In the data rows, zero lies at 4.5, halfway between 4 and 5.
Here are some points, one per row:
[7 5 4 5 4 5 2 4 1 6 5 7 4 3 3 4 6 7 2 3 1 4 4 3 8 1 4 5 4 5 4 5 4 7 5 6 4
 5 5 5 5 4 6 5 1 6 6 7 2 4 5 6 4 4 5 3 6 1 5 4 2 5 3 6]
[3 5 5 6 7 4 6 3 3 6 7 7 4 5 5 2 2 5 4 5 5 6 7 5 2 3 5 6 6 1 3 4 5 2 4 7 5
 5 5 5 2 4 6 6 1 4 3 4 7 4 6 8 5 3 1 7 5 5 2 5 6 5 4 6]
[3 5 3 4 4 5 5 3 3 6 5 5 5 8 2 4 5 5 5 3 2 5 5 4 5 9 4 4 6 6 5 6 3 4 4 4 6
 5 4 4 4 5 5 5 4 5 4 4 5 4 7 4 3 5 3 6 7 5 5 5 5 5 4 5]
[5 5 4 5 6 5 5 1 4 3 3 7 6 2 5 7 2 5 5 4 5 4 5 3 3 4 7 3 3 4 4 5 4 6 7 2 5
 6 6 6 5 2 9 3 4 4 4 3 2 4 4 3 5 4 6 5 4 8 6 7 5 5 3 5]
[3 5 4 4 5 3 3 6 5 5 4 4 5 6 5 2 3 4 5 4 6 4 2 3 3 6 4 5 2 0 8 7 5 6 6 7 3
 6 4 5 5 4 6 2 8 0 4 5 6 5 5 5 4 6 6 3 7 2 5 4 2 2 3 4]
[5 5 3 2 5 5 7 6 2 4 4 3 3 3 5 4 6 4 5 5 4 4 3 5 4 5 4 4 3 1 4 5 3 4 5 4 2
 6 2 6 4 4 5 5 6 5 4 9 3 3 1 4 1 2 4 4 6 8 4 2 6 5 6 5]
[4 4 5 5 7 4 4 6 4 3 6 6 5 5 3 5 6 4 4 3 7 3 4 5 3 5 4 3 3 6 5 0 3 6 4 7 5
 7 3 5 7 8 7 3 4 2 8 4 4 4 4 4 4 4 3 5 5 4 5 1 6 9 4 2]
[5 7 6 4 4 6 7 4 6 3 3 5 5 6 6 4 4 5 5 4 1 7 4 5 4 4 7 4 4 3 9 2 5 7 7 4 5
 6 4 3 6 5 3 5 5 6 4 3 3 3 4 8 3 6 4 4 2 2 5 4 7 4 4 6]
[3 6 0 3 4 3 4 5 1 5 3 4 3 4 5 5 4 5 4 6 5 3 3 6 4 4 6 3 3 5 5 3 5 4 7 5 3
 3 2 4 5 7 3 8 4 6 2 0 6 3 3 4 8 4 5 6 5 3 6 6 3 4 5 6]
[6 7 4 4 6 4 4 4 5 5 5 0 5 4 4 4 5 3 6 6 3 4 5 4 6 3 5 7 7 3 7 5 3 5 6 4 5
 3 5 5 2 5 7 4 3 5 5 3 5 4 6 1 5 5 0 5 3 4 5 3 1 4 3 4]
[4 3 6 6 6 4 5 2 4 2 5 5 4 1 4 5 6 4 1 4 5 7 4 5 5 6 5 4 3 2 5 5 2 5 2 2 4
 3 7 4 6 3 1 5 4 3 2 3 5 3 2 2 5 4 3 6 6 2 3 3 4 4 6 4]
[8 7 7 4 4 6 7 5 3 5 5 4 5 4 3 5 7 5 5 6 5 6 5 6 2 5 5 5 3 7 1 5 4 4 5 4 5
 3 0 4 4 3 6 3 5 3 1 3 6 8 4 7 4 4 5 5 4 3 8 6 4 5 1 3]
[6 6 5 3 5 6 4 3 6 6 4 7 3 7 4 5 6 3 3 5 6 4 6 4 4 5 5 9 3 5 4 3 5 6 3 6 1
 5 7 5 6 4 3 4 3 4 4 2 5 4 4 3 5 4 5 2 6 7 4 6 5 4 7 6]
[4 5 5 6 2 6 6 1 4 5 4 5 4 5 5 3 3 4 4 4 6 7 4 6 5 4 4 3 3 7 5 6 8 5 6 3 1
 4 5 5 6 7 2 5 7 4 4 6 3 7 8 2 6 3 2 6 4 6 3 5 4 9 3 4]
[5 4 5 5 3 3 5 5 4 5 1 5 4 4 3 5 3 3 6 5 5 4 4 5 6 3 6 4 1 5 6 2 4 4 0 2 5
 4 3 4 4 5 4 5 4 4 6 6 3 5 7 6 7 6 3 5 5 6 6 5 4 2 2 6]
[4 3 5 3 2 4 5 5 6 4 4 5 6 4 5 7 5 3 5 5 4 3 4 5 4 6 5 4 4 3 1 4 3 4 6 4 2
 4 3 5 2 7 5 4 3 5 5 5 1 5 7 5 4 6 6 5 3 2 0 4 3 3 4 4]
[2 6 4 5 3 4 3 5 5 4 4 1 2 4 6 4 4 5 1 3 2 5 5 4 4 5 3 3 4 4 2 4 6 3 2 4 4
 5 7 4 3 6 8 7 4 2 5 3 5 4 5 5 4 0 5 1 0 4 6 5 6 5 6 3]
[6 2 4 5 4 5 6 4 5 5 7 5 7 5 4 4 7 4 3 6 5 5 5 4 2 4 4 3 5 5 5 5 4 6 4 4 4
 4 5 4 3 5 5 5 8 5 4 7 5 0 6 5 9 6 4 2 5 5 5 8 4 5 4 4]
[3 5 5 3 3 4 8 5 5 5 5 3 5 7 3 1 4 5 6 1 5 4 5 4 4 3 2 4 7 6 2 4 4 9 3 3 5
 6 4 6 4 3 4 2 4 5 2 4 4 6 4 3 7 4 7 7 4 4 4 4 4 4 8 6]
[3 3 6 4 7 5 0 5 4 6 5 3 5 7 5 3 5 4 7 5 4 4 3 3 7 3 5 2 4 7 4 6 3 3 4 4 1
 2 4 5 6 5 5 3 4 4 2 3 4 4 2 4 5 4 5 3 4 5 3 4 9 4 2 5]
[2 4 5 6 3 5 2 3 5 6 7 6 6 7 6 6 5 3 3 3 6 4 5 5 5 4 5 6 6 5 6 5 6 5 4 2 6
 4 2 5 2 5 6 8 6 4 4 6 4 6 0 5 5 6 5 5 4 5 4 4 2 7 4 5]
[5 6 3 6 4 5 5 4 4 4 1 4 8 5 1 5 6 4 4 5 5 4 6 6 4 4 4 2 7 5 5 3 4 5 6 5 3
 4 9 6 4 5 5 7 5 4 6 8 8 8 3 3 4 7 5 7 4 5 5 5 8 0 4 4]
[3 3 4 2 2 4 5 6 6 4 3 7 5 5 7 5 5 5 3 3 3 4 5 3 7 1 2 6 4 1 2 5 3 3 4 4 5
 4 4 4 5 6 5 4 8 7 4 1 5 5 6 2 3 6 2 7 8 5 8 6 7 5 4 3]
[5 4 5 5 2 4 7 4 5 4 9 5 3 5 3 5 4 4 6 5 6 3 4 6 6 4 8 5 5 3 6 7 4 4 4 5 5
 6 6 3 7 8 5 3 4 6 7 6 7 5 3 3 3 2 7 5 4 3 5 5 5 2 4 6]
[2 7 6 3 4 5 4 4 3 4 6 9 5 4 5 4 7 5 6 6 5 3 4 5 3 4 3 3 4 6 5 6 3 5 4 4 4
 6 4 5 4 0 3 7 6 7 8 2 6 5 7 3 5 5 3 3 0 5 5 2 3 4 5 4]
[4 5 2 4 4 5 8 5 6 7 6 3 5 4 9 5 3 4 4 6 7 6 6 3 7 5 5 4 2 7 5 6 3 5 5 5 5
 3 6 4 5 2 4 7 2 2 6 6 4 3 6 5 3 4 6 6 6 5 6 2 5 5 5 3]
[4 0 5 7 5 6 4 6 3 6 4 5 4 3 5 4 5 4 9 5 5 6 5 4 4 5 4 4 3 4 4 3 5 6 5 5 3
 5 8 3 2 4 4 6 5 4 6 4 3 5 3 5 4 3 4 6 6 2 6 7 4 6 7 3]
[4 5 2 8 5 4 5 6 3 6 7 4 3 3 7 5 4 4 2 7 5 5 5 5 4 5 4 3 6 6 7 4 2 5 3 5 4
 4 6 5 3 4 6 2 7 8 3 2 4 8 6 6 2 7 6 3 6 5 4 4 5 7 8 5]
[5 3 7 5 5 5 3 3 4 4 3 4 2 5 4 4 5 6 5 4 4 4 4 4 6 4 8 6 8 5 3 3 7 5 3 8 7
 4 4 4 3 3 5 7 9 4 1 5 4 3 8 3 5 5 8 5 5 4 5 0 5 5 4 5]
[4 6 4 2 3 4 3 4 3 3 4 4 2 2 3 3 4 2 5 3 5 5 4 5 3 5 4 5 3 5 4 7 8 4 5 5 6
 4 5 3 5 5 6 4 2 4 6 5 5 3 3 4 4 9 5 4 5 3 4 5 7 6 6 3]
[4 3 3 4 5 4 1 4 6 3 7 3 7 5 6 4 6 4 3 7 2 3 5 4 5 5 5 3 1 5 3 3 7 3 5 6 8
 7 4 3 5 4 3 3 3 6 0 8 2 7 6 4 6 5 2 5 4 5 6 6 4 3 7 4]
[8 6 5 5 5 5 4 4 4 4 2 6 4 7 9 5 3 5 5 5 6 4 5 6 9 8 3 4 7 2 3 4 5 3 4 4 4
 5 4 4 6 5 6 2 4 5 4 7 7 4 3 5 8 6 4 5 2 3 6 5 2 6 5 5]
[3 6 2 4 4 5 5 2 7 5 6 3 5 3 4 5 4 6 5 6 3 6 5 3 4 4 6 1 8 2 1 2 6 5 4 5 3
 3 2 3 5 2 2 4 6 3 9 3 7 6 3 5 3 5 4 2 8 5 3 5 3 6 4 5]
[7 4 6 5 7 4 6 4 5 5 3 4 4 4 5 5 3 4 3 5 1 0 5 5 3 4 5 3 5 6 5 9 5 4 4 7 4
 5 4 3 3 6 1 3 6 3 7 3 3 5 2 5 5 4 5 7 4 5 5 5 5 5 6 3]
[4 4 6 0 6 2 3 5 5 4 6 5 4 5 4 5 0 5 4 4 6 5 3 6 3 5 5 5 7 6 4 2 2 4 6 4 5
 1 8 5 4 3 2 4 5 5 6 8 2 5 4 5 4 4 4 4 4 3 6 8 4 5 3 5]
[4 2 5 6 6 5 5 4 3 4 4 3 2 7 6 2 5 5 5 3 2 6 5 2 2 3 4 5 2 6 4 2 3 2 4 5 7
 3 5 6 6 6 3 4 5 6 6 5 7 4 4 3 1 7 8 6 2 6 2 6 0 4 4 5]
[7 6 3 5 6 4 4 6 7 6 6 6 6 2 0 4 2 6 6 4 4 5 5 5 8 5 2 5 0 5 3 4 5 3 5 5 6
 3 5 5 4 6 5 5 8 6 4 3 4 3 3 7 5 5 5 5 2 6 5 2 4 3 6 5]
[4 8 6 6 4 6 2 8 2 5 4 4 5 5 4 9 6 4 5 3 5 4 6 4 3 4 4 4 3 1 5 5 5 6 5 4 8
 1 5 4 6 4 1 3 4 4 5 5 5 4 7 5 6 3 6 5 4 6 4 4 6 7 6 6]
[6 4 6 4 3 4 2 3 6 3 2 5 6 4 5 2 4 4 3 4 7 6 4 4 4 5 6 3 4 6 6 6 5 6 4 6 6
 2 2 4 4 5 6 3 3 9 7 4 7 4 4 6 4 0 5 5 6 6 3 5 5 4 5 3]
[3 5 5 4 4 6 4 8 5 3 4 6 4 2 6 4 5 2 5 3 5 6 5 4 3 5 4 4 9 7 5 5 6 2 5 4 5
 5 5 4 8 7 5 5 5 2 3 4 2 3 4 7 4 4 2 4 7 8 5 4 1 1 5 4]
[3 0 2 3 4 5 7 4 4 5 1 6 6 5 2 5 5 3 5 9 5 4 5 5 4 4 0 5 7 3 6 5 8 4 4 4 8
 3 5 4 6 4 5 3 3 4 3 4 4 5 4 4 3 3 5 3 2 2 5 3 4 7 3 6]
[8 4 2 4 4 5 2 4 4 5 3 1 4 4 3 4 5 5 5 4 9 6 6 4 5 4 5 5 7 3 4 6 3 2 4 4 6
 9 3 5 5 4 1 5 5 5 6 1 2 5 4 5 5 4 6 4 4 4 4 5 6 5 2 5]
[6 2 2 5 5 4 5 4 5 4 6 5 4 1 7 4 6 3 6 1 2 4 3 5 4 6 3 8 6 4 7 3 3 3 6 3 5
 4 3 6 3 5 3 5 4 3 6 5 6 7 6 5 9 4 6 2 5 5 5 4 7 4 4 4]
[5 6 4 6 6 5 6 7 7 2 4 5 3 9 2 7 4 5 5 5 4 4 2 4 6 4 4 3 5 5 5 5 5 1 6 3 5
 6 6 4 1 3 5 5 1 5 3 4 5 5 4 4 6 4 6 3 9 4 4 4 2 5 5 3]
[3 0 6 7 4 5 5 7 5 6 5 3 5 4 3 4 5 6 3 4 6 4 2 6 6 5 6 4 6 2 5 4 5 6 6 6 3
 5 4 5 6 4 3 6 0 5 3 3 5 5 5 5 3 8 5 3 2 9 7 5 3 5 4 2]
[5 4 5 5 4 3 4 6 4 4 4 4 4 4 6 6 4 9 5 5 6 5 5 6 4 4 4 7 5 7 6 7 5 5 5 4 6
 5 4 4 5 5 6 4 4 2 5 5 5 5 5 4 5 5 2 4 6 5 1 6 6 3 6 5]
[3 5 8 9 5 4 3 5 5 3 4 2 5 2 4 6 2 2 4 5 4 4 4 4 5 5 2 7 4 8 3 4 5 4 7 4 2
 7 1 5 5 3 4 4 4 5 6 5 6 2 6 5 2 4 4 6 5 2 5 5 6 4 5 7]
Along one direction, these points spread out more than along any other. Take the direction at right angles to it along which they spread out most. Go by this last direction. For each point below, how far along it does it lie, from 0 to 99? 50 is the average, and the first point above lies past it. One standard deviation of the points above along it is 16.
[5 3 7 5 5 5 3 3 4 4 3 4 2 5 4 4 5 6 5 4 4 4 4 4 6 4 8 6 8 5 3 3 7 5 3 8 7
 4 4 4 3 3 5 7 9 4 1 5 4 3 8 3 5 5 8 5 5 4 5 0 5 5 4 5] 39
[4 5 2 8 5 4 5 6 3 6 7 4 3 3 7 5 4 4 2 7 5 5 5 5 4 5 4 3 6 6 7 4 2 5 3 5 4
 4 6 5 3 4 6 2 7 8 3 2 4 8 6 6 2 7 6 3 6 5 4 4 5 7 8 5] 12
[8 7 7 4 4 6 7 5 3 5 5 4 5 4 3 5 7 5 5 6 5 6 5 6 2 5 5 5 3 7 1 5 4 4 5 4 5
 3 0 4 4 3 6 3 5 3 1 3 6 8 4 7 4 4 5 5 4 3 8 6 4 5 1 3] 61
[5 6 4 6 6 5 6 7 7 2 4 5 3 9 2 7 4 5 5 5 4 4 2 4 6 4 4 3 5 5 5 5 5 1 6 3 5
 6 6 4 1 3 5 5 1 5 3 4 5 5 4 4 6 4 6 3 9 4 4 4 2 5 5 3] 52
[5 4 5 5 2 4 7 4 5 4 9 5 3 5 3 5 4 4 6 5 6 3 4 6 6 4 8 5 5 3 6 7 4 4 4 5 5
 6 6 3 7 8 5 3 4 6 7 6 7 5 3 3 3 2 7 5 4 3 5 5 5 2 4 6] 64
[6 7 4 4 6 4 4 4 5 5 5 0 5 4 4 4 5 3 6 6 3 4 5 4 6 3 5 7 7 3 7 5 3 5 6 4 5
 3 5 5 2 5 7 4 3 5 5 3 5 4 6 1 5 5 0 5 3 4 5 3 1 4 3 4] 54
[4 3 6 6 6 4 5 2 4 2 5 5 4 1 4 5 6 4 1 4 5 7 4 5 5 6 5 4 3 2 5 5 2 5 2 2 4
 3 7 4 6 3 1 5 4 3 2 3 5 3 2 2 5 4 3 6 6 2 3 3 4 4 6 4] 35
[3 6 2 4 4 5 5 2 7 5 6 3 5 3 4 5 4 6 5 6 3 6 5 3 4 4 6 1 8 2 1 2 6 5 4 5 3
 3 2 3 5 2 2 4 6 3 9 3 7 6 3 5 3 5 4 2 8 5 3 5 3 6 4 5] 12
[5 6 3 6 4 5 5 4 4 4 1 4 8 5 1 5 6 4 4 5 5 4 6 6 4 4 4 2 7 5 5 3 4 5 6 5 3
 4 9 6 4 5 5 7 5 4 6 8 8 8 3 3 4 7 5 7 4 5 5 5 8 0 4 4] 47
[3 5 5 4 4 6 4 8 5 3 4 6 4 2 6 4 5 2 5 3 5 6 5 4 3 5 4 4 9 7 5 5 6 2 5 4 5
 5 5 4 8 7 5 5 5 2 3 4 2 3 4 7 4 4 2 4 7 8 5 4 1 1 5 4] 57
[4 3 5 3 2 4 5 5 6 4 4 5 6 4 5 7 5 3 5 5 4 3 4 5 4 6 5 4 4 3 1 4 3 4 6 4 2
 4 3 5 2 7 5 4 3 5 5 5 1 5 7 5 4 6 6 5 3 2 0 4 3 3 4 4] 64
[7 5 4 5 4 5 2 4 1 6 5 7 4 3 3 4 6 7 2 3 1 4 4 3 8 1 4 5 4 5 4 5 4 7 5 6 4
 5 5 5 5 4 6 5 1 6 6 7 2 4 5 6 4 4 5 3 6 1 5 4 2 5 3 6] 70
[2 4 5 6 3 5 2 3 5 6 7 6 6 7 6 6 5 3 3 3 6 4 5 5 5 4 5 6 6 5 6 5 6 5 4 2 6
 4 2 5 2 5 6 8 6 4 4 6 4 6 0 5 5 6 5 5 4 5 4 4 2 7 4 5] 34
[6 2 4 5 4 5 6 4 5 5 7 5 7 5 4 4 7 4 3 6 5 5 5 4 2 4 4 3 5 5 5 5 4 6 4 4 4
 4 5 4 3 5 5 5 8 5 4 7 5 0 6 5 9 6 4 2 5 5 5 8 4 5 4 4] 34
[4 4 5 5 7 4 4 6 4 3 6 6 5 5 3 5 6 4 4 3 7 3 4 5 3 5 4 3 3 6 5 0 3 6 4 7 5
 7 3 5 7 8 7 3 4 2 8 4 4 4 4 4 4 4 3 5 5 4 5 1 6 9 4 2] 62
[2 7 6 3 4 5 4 4 3 4 6 9 5 4 5 4 7 5 6 6 5 3 4 5 3 4 3 3 4 6 5 6 3 5 4 4 4
 6 4 5 4 0 3 7 6 7 8 2 6 5 7 3 5 5 3 3 0 5 5 2 3 4 5 4] 27
